In the rows, zero is written as 128.
T: 3 groups of rows, each row roughly a mix of its group's hidden directions:
T (109 x 11):
[[125  61 149 145 132 131 109 144 118 101 103]
 [165 130 111 139 145 134  98 129 154 187 118]
 [ 74 139  96 141 130 106 166 112 147 108 141]
 [102  84 142 120 108  94 110 151 130 153  91]
 [141  88 148 139 127 151 127 138 128  62 124]
 [ 85 169 125 135 149 133 144  81 156 125 134]
 [143 138 139 130 153 143 131 155 144 169 185]
 [168  79  96 147 138 144 158 118 103 129 121]
 [174 103 118 159 153 151 168 131 128 100 134]
 [146 144 191 145 140 160 117 105 144 146 117]
 [123  90 114 117  94 100 106 132 109  76 124]
 [ 85 135 170  97 123 129  92 132 146 142 158]
 [113 107  90 140 129 131 162 102 119 103  77]
 [134  80 104 144 162 139 152 106 133 112  88]
 [129 165 154  98 113 108  84 104 113 116  98]
 [126 180 154 126 138 159 123 116 150 174 117]
 [103 139 133 133 124 148 201 108 127 108 133]
 [172  91  85 101 137 121 111 111 153 139 125]
 [158  88  83 132 128 108 156 116 144 105 102]
 [151 106  93 126 117 110 143 150 108  68 126]
 [139 120 128 152 160 173 164 138 115 173 129]
 [149 129 144 114 136 122 138 171  89  85  96]
 [127 140 181  93 101 146 118 144 102 101 144]
 [ 82 112 173 111 129 137  89 135 122 101 144]
 [126 123  93 171 136 119  99  99 155 101  96]
 [ 63 108 134 101 127 124 117 106 145  96 126]
 [124 151 151 118 118 164 102 145 124 157 182]
 [108 170 178 107 107 135 108 137 138 117 160]
 [118 160 114 146 151 163 153 138 134 173 164]
 [ 88 171 137 111 118 147 121 112 132  91 165]
 [120 132 164 112 110 135 126 125 126  58 107]
 [155  96 136 121 130 106  75 161 146 154 117]
 [117  87 120 176 152 170 147 114 120 143 130]
 [122  87 166 115 113 125 175 138 138 100 104]
 [115  96 119 131 137 133 149 106 132  61 105]
 [135 156 142 123 152 156 147 146 133 188 103]
 [108 144 136 115 117 137 196 119 109  92 135]
 [136  76 137 109 113 105  90 146 117  89 129]
 [104  76 138 153 145 124 158 134 115 100  93]
 [124 122 156 123 107 124 101 167 132 189 119]
 [104 157 160  98 137  98 124 137 128 182 130]
 [106 178 155 103 114 154 152 118 112 130 162]
 [133  89 134 110 111  88  70 140 129 127 132]
 [108 159 112 161 141 145 140 139 146 172 170]
 [105 138 161 102 105 108  88 114 129  85 109]
 [164 133  80 155 140 124  96 103 146 146 106]
 [154  97 151 108 129 100  89 164 135 148 101]
 [159 117 154 109 108 129  63 151 126 124 130]
 [144 188 111 160 117 144 151 121 102 149 127]
 [ 86 113 115 132 106 118 135 112 120  65 111]
 [149 102 107 167 164 156 150 124 122 157 100]
 [ 98 174 152 146 104 143 148 131 104  86 128]
 [160  89 118 144 108 120 108 152 109 170 157]
 [152 190 101 132 140 118 143 141 124 166 118]
 [157  59 107 136 139 122 128 137 115 107 107]
 [110 108 124 100 106  98  99 129 116  80  94]
 [138 180 149 127 149 160 129 108 106 100 159]
 [176  84 125 148 116 135 126 159 108 141 160]
 [110 176 115 138 163 142 163 100 150 148 113]
 [140 152  88 154 150 134 165 113 129 169 105]
 [105 148 159 110 134 155  88 140 140 148 174]
 [119  72 113 147 130 114 154 123 111  84 109]
 [182 122 107 141 130 112 166 118 112 123  86]
 [144 112 145 131 107 128 130 124 117  51 120]
 [163 135 128 140 185 146 145 140 147 165 143]
 [ 94 161 148 121 130 136 187 115 118 103 113]
 [119 139 161 114 175 155 127 133 155 174 125]
 [172 114 124 139  89 129 140 152  92  96 105]
 [ 91  75 117 113 108  95 123 132 146 108 103]
 [108  99 175 112 104 127  98 149 117  89 139]
 [147 118 157 112 113 104  73 137 153 121  92]
 [ 97 130 156  88 136 104 104 139 145 175 142]
 [139 140 141 130  71 135 150 152 125  87  98]
 [136  91 161 111 102 153 130 139  93  94 155]
 [ 96 116 160 103 102 104  94 138 112  92 148]
 [178 128  95 160 157 148 140 126 133 161 144]
 [ 79 186 133 121 103 121 128 128 122 154 141]
 [ 89 128 171 104 105 136 140 143 148 136 173]
 [127  89 110 137 143 137 154 108 124  97  72]
 [123 138 108 125 131 137 185 115 153 170 158]
 [135 102  88 166 133 117 121  90 139 101  96]
 [185 126 110 123 161 154 100 102 114 141 140]
 [129 176 106 145 144 143 146 125 143 167 169]
 [151 140  98 130 140 144 137 129 138 191 163]
 [115 175 133 137 134 153 154  90 159 158 115]
 [105 118  90 138  97 135 135 110 134  67 123]
 [169  98 106 130 139 124 161 118  95 114  87]
 [131  75 123 134 103 118 127  98 115  77 120]
 [131 133 121 151  95 118 125 154 118 189  97]
 [ 98 187 153 113 131 138 141 120 129 106 164]
 [113 147 129 132 136 116 155  95  96  69 111]
 [ 87 176 131 107 118 104 134 145 148 127 166]
 [136 163 161  97 102 131  75 139 122 114 143]
 [155 166 117 128 101  92 113 131 112  77 126]
 [ 76 167 122 130  92 112 141 115 107 108 111]
 [114 183 123 133 147 150 165 126 143 167 142]
 [117  94 101 136 106 112 132 104 114  71 107]
 [126 112 152 117 111 115 124 128 103  62  97]
 [129  79 141  92 144 131  85 135 158 132 148]
 [111 140 119 177 124 124 159 118  87 100  99]
 [135 141 129 151 171 164 166 117 149 166 137]
 [108 162 163 103 113 146  97 136 104 135 170]
 [159  78 135 118 141 112 144 126 129  82  98]
 [140 108 138 138 130 134 137 103 123  72  77]
 [185  84 129 141 119 115 105 153 109 119 142]
 [ 67 139 135 114  96  91 141 128 124 114 105]
 [155 173 142 166 121 166 137 132  91 124 127]
 [116  80 115 145 140 146 120 117 135  67 137]
 [121  80 102 164 119 143 150 113 125 147 169]]

which group is each row in? (one row of each group first):
[144 192 127 132 151 130 155 100  99 130 137] : (123)
[140 122  80 144  92 112 151 126  95 112  94] : (93)
[147 138 158  93 121 105 103 170 103 101 107] : (20)

[118 121 148  91  78 103 125 113 154  95 147] : (20)
[141 136  86 131 125 123 181  96 108  95 124] : (20)
[ 99 174 155 119 133 160 161 131 128 155 154] : (20)
[ 87 142 171 125 114 159 135 132 109  89 152] : (20)
[102  99 129 128 128  87 141 135 113  75  98] : (20)
[114 173  76 130 107  91 135 113 117 116 119] : (93)
[ 95 144 168  99 124 121  98 122 146  87 153] : (93)
[113 111 158 116 116 120 101 167 144 184 130] : (123)
[136 111 118 102  93  94  91 156  99 125  99] : (93)
[104 180 122 144 136 145 155  85 151 132 111] : (20)
[132 106 127 135 134 126 134  98 126  74  74] : (93)
